(in the rows, 128 means zero)
Each row of M is roughly a mix of the hidden directions of one of 3 groups.
M, 109 rows:
[[103 163 147 122 116 132 150 108 163 127  77]
 [102 163 154 159 132  99 144 139 136 140  83]
 [122 108 130 126 126 171  95  87  91 127 152]
 [110 195 153 124 120 124 110 154 113 116 113]
 [134  97  65 117 136 150 105 115 139 141 151]
 [112 116 114 108 116 162 106  76 116 130  90]
 [128  83 168 123 131 102 138 165 119 141 161]
 [145 123 187 159 148 146 133 131  98 155 135]
 [138  75 153 133 132 158 124 102 138 137 170]
 [124 157 141 111 137  95 175 159 151 110 102]
 [ 98  84 161 130 120 141 140  93 158 106 143]
 [105 156 160 154 136 156 140 120 168  90 133]
 [123 125 156 156 166 104 170 150 136 156 148]
 [ 66 139 145 140 111 110 115 109 112 129 165]
 [126 153 155 168 133  91 145 126  90 161 126]
 [122  99 139 137 105 102 190 150 127 149 137]
 [ 94  81 144 127 119 141 132  79 115 107 112]
 [164 107 141 114 146 166 165 141 158 127 101]
 [ 78 172 155 124 122 118 118 137 103  97 137]
 [117 112 139 115 130 161 127  60 108 119 146]
 [115 146 147 148 148  90 104 148 126  79 101]
 [121  90 134  91 121 155 157  93 163 117 123]
 [117  81 108 143 131 121 102 130 133 154 180]
 [146  90  96 131 131 140  91 111 115 135 176]
 [110  94 143 104 116 132 160 133 183 103 129]
 [137 135 164 106 142 132 190 132  99 126 110]
 [144 181  82 117 141  94 124 135 110 130 119]
 [108  76 117 105 148 158  98 155 135 117 111]
 [121 178 126 132 136 140 152 121 131 111  70]
 [140 115 165 151 127 160 106 151 119 139 180]
 [131  75 137 128 144 129 185 137 145 112 122]
 [119 120 152 138 135 106 130 160 157 132  66]
 [106 133  82 141 140  81 107 119  91 129 140]
 [154 134 140 132 145 121 150 185 157 119  93]
 [107 134 128 133  81  95 114 104  93 130 164]
 [139 186 118 123 120 133 118 171 132 146  94]
 [162 130 105  88 118 103 104 126 105 158  94]
 [ 99 125 107 149 108  71 112 134 110 132 161]
 [138 179 135 130 137 110 175 128 121 133  86]
 [ 89 121 138 180 112 115 128 123 143 128 173]
 [133 143 150 107 154 129 179 157 149 116  93]
 [121 131 184 142  77 114 125 102 117 128 135]
 [145 130 123 119 142  88 178 138 175 126 139]
 [120 111 134 113 164 188 137 118 165 125 127]
 [170 112 111 154 135 131 113 135 109 174 163]
 [111 126 157 104 132 148 145 123 109  81 173]
 [108 155 165 150 124  94 170 150 134 128 101]
 [ 75 179 139 127 153 149 119 135 124 146 127]
 [134 157 106 144 177 142 133 117 115 156  85]
 [123 173 151 138 154  79 157 133 132 116 111]
 [164 162 134 129 133 119 135 180 138 137  88]
 [110 163 160 178 117 127 150 108 121 110 154]
 [157 134  98 151 124 127  86 167 128 161 148]
 [156 140  76 111 156 102 110 101 125 128 153]
 [111 185 124 136 146 105 118 145  94 143 100]
 [149  98 118 133 158 128 113 126  81 169 153]
 [140 175 104 157 114 124 153  86 105 131 144]
 [127 116 134 133 170 127 178 163 144 126  93]
 [157  80 153 137 126 123 159 143 164 104 113]
 [112 136 119  81 122 174 104  97 142 103 124]
 [132 141 103 136  97  83 115 176 133 138 154]
 [166 136 145 127 141 142 165 147 134 155  79]
 [117 139 118 149 102 156  94  89 143 101 162]
 [126  67 151 137 120 133 152 116 163 107 146]
 [105 128 144 130 147 104 167 170 158 135  95]
 [161 119 177 152 122 128 128 130 163 140  89]
 [ 93 138 169 156 128 119  98 147 172 122 134]
 [145 168  98 161 128  91 113 152 134 159 120]
 [143 103 126 178 133 114  84 144 135 157 150]
 [134 150  91 123 117 131  79 100 163 142 107]
 [154 140 151 147 125 101 152 173 143 147  90]
 [139 154 114 124 142 106 170 166  99 145  95]
 [129 126 169 141 117 132 182 143 144 154  95]
 [133 152 120 115 160 156 121 125 120 124  62]
 [133 112 133 111 127 166  62 112 122 110 121]
 [139 143 119 116 126 165  80 101 102 112  93]
 [165 172 115 122 101 103 118  93 107 148 118]
 [132  99 165 139 132 133 184 145 156 140 109]
 [168 154  77 119 126 122 100 152 125 156 124]
 [131  94 135 149 141 126 144 131 109 143 195]
 [117 153 139 154 166 106 142 160 136 149  84]
 [125  69 170 124 138 148 144 116 128 115 157]
 [116 106 127  87 106 153 145 154 172 101 131]
 [121 101 106 124 102 156  91 109 143 103 171]
 [100 126  95  96 116 132 125  81 121 101  96]
 [103 106 123 111 108 164 115  79 142 106 155]
 [136 140  83 120 101 142  88  91 156 123 137]
 [118 175 151 133 140 107 130 163 133 120  80]
 [123 162 172 144 130  88 158 144 129 141  98]
 [124 141  87 120 191 147 125 146 135 131 107]
 [119 126 118 119 117 138  95 169 118 128  66]
 [147 130 151 130 156  92 188 129 133 127 150]
 [134 128 149 111  95 102 186 148 115 105 141]
 [129 189 108 142 138  99 125 104 110 121 158]
 [ 78 140 129 121 134 143  89 104 123  96 161]
 [121  86 171 118 123 109 141 165 137 121 164]
 [119 143  89 129 117 107  82 100  92 131 152]
 [154 128  87 145 132  92 126 123 101 174 111]
 [136 163 113  99  95 119 158 127 149 100  90]
 [140 103 124 131  81  83 127 113  97 106 150]
 [128 157 150 115 150 122 159 150 148 124  71]
 [147  80 166 130 143 123 169 149 127 144 110]
 [137  90 174 161 112 100 135 100 137 117 110]
 [124 180 159 168 109 115 130  98 111 124 126]
 [152 153  96 128 101 102 130 142 100 178 131]
 [141 138 170 149 149 126 161  90 115 141 165]
 [115 167  92 105 126 122  89 148 118 107  94]
 [138 157  79 153 122 102 109 114 107 160 108]
 [121 163 128 121 125 149  94 113 139 111  69]]
One row of each group comes first, with its name. Which group is each row after those in?
[ 98 136 137 112 129 156 100  78 103 101 107] -> G
[138 192 117 136 120 132 131  95 137 120  91] -> E
[129  80 116 115 122 155 116  96 150 106 166] -> Z

[135 102 156  81 127 150 109 152 153  94 116] -> E
[ 92 103 167 127 121 136 149  93 159  98 136] -> G
[ 99 133  88 113 152 152  89 103 122 116 159] -> Z
[100 102 135 131 105 145 141  73 168 126 123] -> G
[167 116 149  91 142  95 155 155 116 156 125] -> E
[152 139 100 101 111 167 110  96 148  95 141] -> E
[134 151  97 152 129 117  89  97 106 168 111] -> E
[159 148  80 111  99 112 105 156 115 138 151] -> Z
[154 143 119 124 145  99 156 148 106 154  77] -> G
[130 106 145 156 118 115 119 118 113 143 196] -> E
[127 128  86 138 149 129  71  93 127 142 138] -> Z
